In the data rows, 128 means zero.
Some points, each followed by its number:
[135 176 130 171 151 170 179 177 177 183 133 176 138 129 143] 0
[147 176 182 129 131 165 146 135 182 158 135 169 150 172 159] 1
[136 139 148 170 132 151 137 175 149 148 156 168 161 181 129] 2
[132 133 131 180 135 136 138 135 140 147 176 132 180 166 136] 3
[169 181 181 143 151 172 170 129 165 166 135 141 136 161 131] 4
[140 142 142 164 173 151 141 157 141 155 159 151 169 176 168] 5
[149 151 174 176 148 141 167 161 139 180 139 133 157 161 157] 6
[159 152 146 146 135 171 155 155 163 145 154 175 145 143 174] 7
[168 178 154 163 165 166 167 177 155 181 140 167 144 154 168] 8
[168 140 172 163 162 168 167 133 152 174 181 154 167 143 153] 9
[174 132 181 179 143 175 178 167 169 165 175 137 146 173 150] 10
[138 161 173 170 139 146 135 181 135 133 166 160 178 175 155] 11
[137 137 163 170 168 173 129 183 150 139 158 174 167 161 175] 12
[183 177 177 159 164 183 183 179 151 182 170 132 129 128 183] 13
[130 131 168 183 136 147 128 183 138 128 174 180 183 181 129] 14
[166 176 138 138 178 169 169 146 170 160 139 156 145 142 160] 15
[153 129 154 183 153 149 142 177 131 129 165 173 177 170 145] 16
[173 173 160 174 168 159 152 182 172 145 129 172 137 135 173] 17
[157 130 181 169 161 177 173 151 142 151 159 133 155 159 142] 18
[167 137 141 178 156 163 176 144 154 156 171 145 153 149 171] 19
[143 181 180 143 175 158 130 182 152 159 167 150 150 160 131] 20
[171 155 167 150 171 168 152 179 154 153 153 148 152 142 162] 21
[138 133 153 167 158 154 170 140 158 176 155 142 169 169 137] 22
[179 131 159 159 160 158 181 165 167 174 168 151 137 158 166] 23
[150 148 170 141 144 148 152 134 176 147 140 145 143 174 150] 24
[152 152 158 177 171 154 162 154 135 142 152 158 161 161 147] 25
[149 131 136 158 158 142 140 137 162 169 151 142 173 158 132] 26
[152 148 145 179 144 151 144 174 134 133 134 174 170 151 164] 27
[147 170 161 167 164 141 153 154 147 152 178 181 171 160 171] 28
[140 171 167 151 149 134 144 135 148 152 169 177 156 161 172] 29
[131 139 129 179 138 132 130 131 149 130 150 129 182 183 129] 30
[163 175 135 156 154 139 166 167 137 154 154 171 151 153 163] 31
[178 138 134 160 153 182 144 139 174 140 130 162 134 148 132] 32
[163 183 175 139 131 177 183 158 174 140 138 159 134 135 180] 33
[176 145 167 159 182 148 181 171 158 171 172 176 142 156 148] 34
[131 169 148 183 152 132 138 146 128 144 183 130 183 177 128] 35
[155 128 141 179 166 135 148 147 136 148 173 151 178 182 168] 36
[165 149 130 154 142 177 145 138 169 137 162 129 142 159 130] 37
[135 154 139 145 128 138 132 169 180 137 131 183 164 163 165] 38
[138 150 144 154 166 141 156 134 140 166 161 156 168 168 146] 39
[160 146 136 172 174 170 161 156 167 167 144 162 146 138 146] 40
[158 183 152 129 132 138 161 129 183 182 133 156 133 161 183] 41
[176 161 174 153 155 173 177 175 164 162 154 156 138 152 155] 42
[153 142 170 161 181 175 164 130 157 151 156 130 138 130 134] 43
[179 150 170 151 166 174 180 141 153 175 178 155 143 131 158] 44
[173 168 178 137 177 175 179 147 172 168 170 145 132 140 179] 45
[163 141 156 165 134 167 161 181 155 153 175 132 173 164 162] 46
[131 151 153 179 169 129 135 143 135 132 151 135 180 180 133] 47
[179 171 157 143 149 178 175 168 169 177 156 169 133 144 181] 48
[178 175 162 134 183 183 181 150 179 171 153 150 130 130 181] 49
[180 179 183 134 181 174 182 147 164 181 137 180 129 129 182] 50
[158 167 158 177 169 158 148 158 145 150 142 130 155 150 133] 51
[182 149 134 147 137 183 176 174 179 165 133 178 128 131 164] 52
[139 178 153 130 129 145 135 152 174 138 129 173 142 149 149] 53
[172 153 154 138 182 181 173 134 167 160 158 133 132 139 178] 54
[173 160 171 151 160 171 177 143 176 172 182 152 144 132 161] 55
[150 130 131 156 172 165 178 163 146 181 142 140 146 155 158] 56
[165 178 169 166 133 156 174 178 174 145 174 143 172 164 162] 57
[161 129 141 160 149 167 141 165 139 150 160 177 162 157 162] 58
[171 174 143 166 167 153 166 138 168 176 145 152 154 148 136] 59
[169 163 174 142 172 142 160 163 182 169 153 131 136 155 143] 60
[151 149 144 183 136 150 151 161 128 148 179 130 173 151 163] 61
[144 134 146 160 142 137 139 163 135 140 172 139 162 174 134] 62
[136 182 162 159 147 152 148 128 174 162 147 155 154 181 129] 63
[129 170 161 135 131 133 136 138 137 138 149 158 181 183 132] 64
[156 157 146 155 150 163 161 176 146 158 167 164 145 148 167] 65
[132 180 168 176 182 142 168 130 151 143 173 133 174 172 165] 66
[139 135 176 176 165 129 131 137 177 180 146 148 179 182 141] 67
[152 158 142 155 177 146 143 153 144 137 171 160 171 168 164] 68
[167 139 170 173 174 172 153 179 153 129 141 179 163 153 177] 69
[176 164 171 138 167 161 164 142 161 173 156 171 134 132 177] 70
[183 183 165 128 129 183 177 157 183 179 129 157 128 145 133] 71
[158 175 139 164 147 164 163 163 149 171 164 173 158 136 154] 72
[172 182 176 129 131 164 171 161 172 146 152 128 130 169 129] 73
[159 153 178 143 143 164 157 157 147 136 136 168 162 149 159] 74
[128 136 137 182 141 131 129 178 129 131 158 178 183 182 171] 75
[134 145 139 141 141 136 147 137 133 133 144 142 179 182 131] 76
[139 183 171 149 170 147 165 135 181 182 165 180 147 176 137] 77
[150 153 132 161 137 140 157 130 166 140 142 144 154 171 160] 78
[144 154 155 175 144 157 148 179 137 150 150 138 178 159 144] 79
[155 146 154 167 147 149 175 144 164 158 182 144 175 152 150] 80
[155 167 165 135 170 142 170 135 173 172 165 171 148 156 173] 81
[145 170 160 139 171 166 139 172 133 163 177 141 153 147 142] 82
[145 143 163 150 145 140 147 154 143 128 162 154 169 178 140] 83
[148 179 174 135 130 161 169 129 179 164 147 140 149 174 148] 84
[146 167 135 134 135 144 128 172 148 149 170 149 149 162 182] 85
[137 146 128 171 131 132 134 169 153 151 130 169 147 175 134] 86
[148 174 139 156 148 144 155 172 130 156 159 168 148 150 179] 87
[135 172 163 163 170 130 150 138 134 158 158 179 170 162 160] 88
[178 174 157 139 177 162 178 151 181 182 140 161 133 143 181] 89
[181 172 177 137 173 175 166 164 180 155 148 150 134 148 160] 90
[131 131 148 182 134 133 130 152 134 128 155 172 182 181 155] 91
[168 131 176 141 180 153 151 162 131 163 162 158 158 140 178] 92
[135 166 151 177 162 145 138 140 145 137 144 137 175 169 139] 93
[170 143 166 164 159 164 173 143 147 168 180 147 156 139 159] 94
[132 182 145 154 152 136 137 139 165 155 163 177 176 169 155] 95
[129 160 164 146 147 128 133 133 144 145 173 160 177 180 151] 96
Which three points above are nearest to each new point by angle? Their numbers follow each, nearest first.
[164 182 183 130 129 180 165 131 183 145 133 159 129 140 161] 33 1 71
[136 169 135 168 144 158 171 174 163 169 142 163 144 158 146] 0 8 72
[179 156 179 178 151 180 180 168 131 166 175 129 138 130 173] 13 94 44
[161 158 148 162 168 145 155 140 151 164 143 156 157 161 149] 59 39 25
[140 128 156 174 157 130 156 164 138 159 160 138 177 179 156] 36 5 62
[167 136 168 173 148 161 157 167 152 146 144 145 146 156 149] 10 42 18
[146 142 138 173 143 144 137 172 144 151 177 128 175 164 138] 62 61 79
[147 148 162 180 144 143 161 151 129 147 164 162 170 165 148] 25 28 16
[170 164 164 128 130 159 153 152 175 158 130 129 141 166 135] 73 71 84
[152 144 132 150 159 150 147 136 168 132 132 131 161 157 148] 78 26 15
[171 137 175 176 152 173 149 180 133 135 135 181 153 138 152] 69 27 74
[180 167 159 144 178 149 178 173 159 174 165 173 148 145 148] 34 42 8
[150 158 135 147 178 163 154 146 154 162 150 162 160 151 174] 15 68 8
[130 175 150 157 153 129 136 130 161 153 167 166 179 178 174] 95 96 29
[160 151 171 161 151 168 145 179 162 136 139 179 156 144 176] 69 74 17
[134 155 144 182 138 139 145 183 134 131 142 183 182 153 174] 27 75 11
[169 141 152 164 174 157 156 181 142 138 154 175 154 157 166] 69 58 65
[133 168 157 132 128 147 136 132 168 132 133 170 174 183 131] 64 1 63
[129 166 130 148 162 133 133 153 173 170 175 183 177 176 139] 95 39 96
[146 167 168 140 160 139 165 131 177 166 160 148 164 175 172] 81 24 84
[159 128 144 146 149 131 142 148 128 153 180 148 178 171 172] 36 5 68
[155 163 149 148 171 165 167 166 136 178 165 168 150 144 182] 65 8 87
[133 162 139 134 132 138 145 148 171 133 134 164 163 171 141] 38 53 95
[144 166 142 135 131 133 147 129 181 176 144 136 159 170 173] 41 84 78
[181 169 151 131 135 182 168 153 183 183 128 141 129 137 137] 71 48 52
[153 135 167 150 156 154 149 169 160 151 148 153 174 150 153] 21 69 74
[143 178 170 133 129 167 150 144 176 140 134 177 160 172 143] 1 53 84
[138 158 182 175 152 159 180 128 165 166 140 135 170 163 130] 22 63 6
[162 165 154 137 157 171 143 178 136 170 168 151 173 133 156] 82 21 65
[177 148 156 148 176 165 172 160 171 180 132 152 134 143 177] 89 49 48
[174 138 179 174 158 175 164 180 154 137 137 169 147 147 167] 69 74 21
[160 179 144 136 148 174 136 181 149 163 182 165 147 141 137] 82 72 65
[153 140 161 180 145 147 141 174 134 136 136 163 175 162 156] 27 16 79
[151 173 156 142 144 170 133 181 140 134 162 166 139 167 130] 20 82 11
[137 171 176 151 157 162 136 173 171 175 153 172 155 169 146] 20 77 8
[152 133 160 172 150 150 145 180 133 132 147 154 165 156 149] 16 27 79
[144 136 149 177 141 142 142 182 135 131 157 167 172 166 155] 16 75 27
[152 164 134 149 137 160 133 142 157 136 137 129 172 175 129] 93 76 37
[140 142 128 159 130 146 141 178 166 136 129 180 144 175 137] 86 38 2
[133 158 136 178 161 136 131 149 136 149 177 153 175 177 137] 35 47 62
[145 180 154 129 130 153 151 133 181 157 133 142 149 177 141] 84 1 63
[166 172 133 140 163 176 149 142 176 148 150 128 150 158 131] 37 15 59
[181 144 174 172 168 178 179 182 159 143 145 169 131 133 149] 42 21 17
[154 176 155 153 173 148 163 129 182 183 137 180 150 162 179] 81 89 77
[153 150 166 168 137 155 152 178 144 130 143 181 165 148 159] 27 69 74
[145 144 180 147 176 131 140 131 180 180 151 167 167 168 152] 67 77 81
[163 139 134 162 183 161 169 163 145 173 136 132 153 154 167] 56 40 8
[157 149 134 166 158 169 147 174 147 175 174 180 162 179 174] 58 65 5
[177 154 157 145 140 179 156 175 150 152 145 182 151 143 165] 7 48 74
[168 147 145 158 140 174 146 160 170 146 152 164 144 159 151] 7 42 65
[170 132 142 162 134 156 166 153 133 142 134 152 144 146 170] 19 69 23
[160 137 171 168 154 161 159 180 151 139 138 177 169 153 163] 69 74 27
[132 183 143 137 170 146 150 128 183 183 149 183 162 160 131] 77 95 63
[130 169 144 167 163 130 142 149 166 183 145 175 182 177 177] 95 88 39
[143 176 158 156 179 144 153 138 130 147 172 142 159 154 135] 66 39 25
[163 163 133 171 138 174 162 147 164 155 166 181 167 131 133] 72 40 7
[148 132 137 174 136 144 153 148 129 136 144 134 166 173 165] 36 61 5
[179 159 179 144 157 181 183 165 160 182 139 134 130 135 181] 13 49 45
[154 161 177 144 181 179 146 148 137 160 167 135 151 133 154] 82 21 45
[168 177 166 169 159 159 179 169 158 157 155 148 141 163 152] 42 8 57
[151 152 175 177 141 169 131 183 172 134 156 181 175 158 158] 12 11 69
[134 150 149 166 174 162 138 130 148 135 163 135 171 163 136] 93 66 47
[141 154 130 136 133 169 144 170 152 143 171 170 145 176 128] 2 65 58
[181 180 176 130 171 169 168 147 168 173 171 183 130 133 180] 70 50 45
[137 160 129 177 134 145 133 176 178 134 152 181 139 160 141] 86 38 2
[148 153 173 139 168 142 171 133 135 166 179 162 160 171 155] 39 81 28
[147 175 142 136 175 130 158 145 180 178 148 167 165 157 178] 81 89 95
[155 144 141 175 173 166 144 164 176 160 159 133 154 146 130] 40 51 26
[148 150 131 175 150 155 160 155 155 164 146 136 160 167 152] 22 19 5
[144 155 165 134 138 134 137 135 182 169 149 149 159 180 160] 24 1 84
[172 176 171 143 176 156 178 166 181 181 152 164 134 146 174] 89 70 90
[179 130 155 163 154 160 174 158 158 159 162 164 139 145 171] 23 19 34
[156 171 178 150 172 182 169 141 158 135 179 138 135 135 135] 43 55 45
[159 173 183 153 180 183 175 138 158 140 177 131 141 133 139] 43 45 55
[168 131 176 167 149 158 164 179 143 132 147 163 149 148 176] 69 74 21
[131 133 140 176 139 138 131 175 144 129 172 158 181 172 135] 14 16 62
[132 159 169 144 162 131 140 143 139 161 181 158 171 179 154] 96 39 88
[170 177 158 170 181 139 169 168 162 152 163 135 161 151 145] 51 60 59
[146 155 136 147 167 152 154 153 153 163 136 158 147 145 164] 8 15 89
[145 135 180 154 154 172 172 139 154 136 168 131 152 147 141] 18 43 10
[175 134 177 143 183 177 147 170 157 157 143 151 142 129 177] 21 92 90
[143 138 161 165 174 148 155 146 145 134 141 135 163 166 132] 25 93 47
[149 151 129 166 148 143 131 173 166 150 131 168 148 152 134] 86 17 2
[136 166 140 157 178 142 163 140 159 154 174 134 168 164 169] 66 68 39
[177 147 183 141 182 180 175 175 156 162 128 168 129 128 178] 50 90 21
[139 133 137 151 179 143 151 166 162 130 134 146 157 151 157] 69 5 12
[160 158 129 162 136 154 139 156 180 165 146 167 151 183 129] 86 2 63
[141 136 151 175 179 131 143 143 131 144 168 141 178 180 176] 36 5 68
[172 157 132 148 156 159 173 175 129 158 182 174 149 136 182] 65 87 31
[173 169 147 137 179 181 175 155 177 157 134 176 141 134 170] 15 89 49
[167 156 146 165 143 152 163 171 144 141 157 155 143 154 169] 65 31 87
[130 152 128 174 134 130 130 168 145 135 133 177 164 179 130] 86 2 75
[172 157 155 145 139 176 157 146 159 142 135 179 141 159 162] 7 74 48
[142 162 137 149 179 156 152 148 170 139 181 166 169 159 180] 68 28 5
[145 164 131 161 133 140 146 161 153 138 130 173 156 177 147] 86 38 2
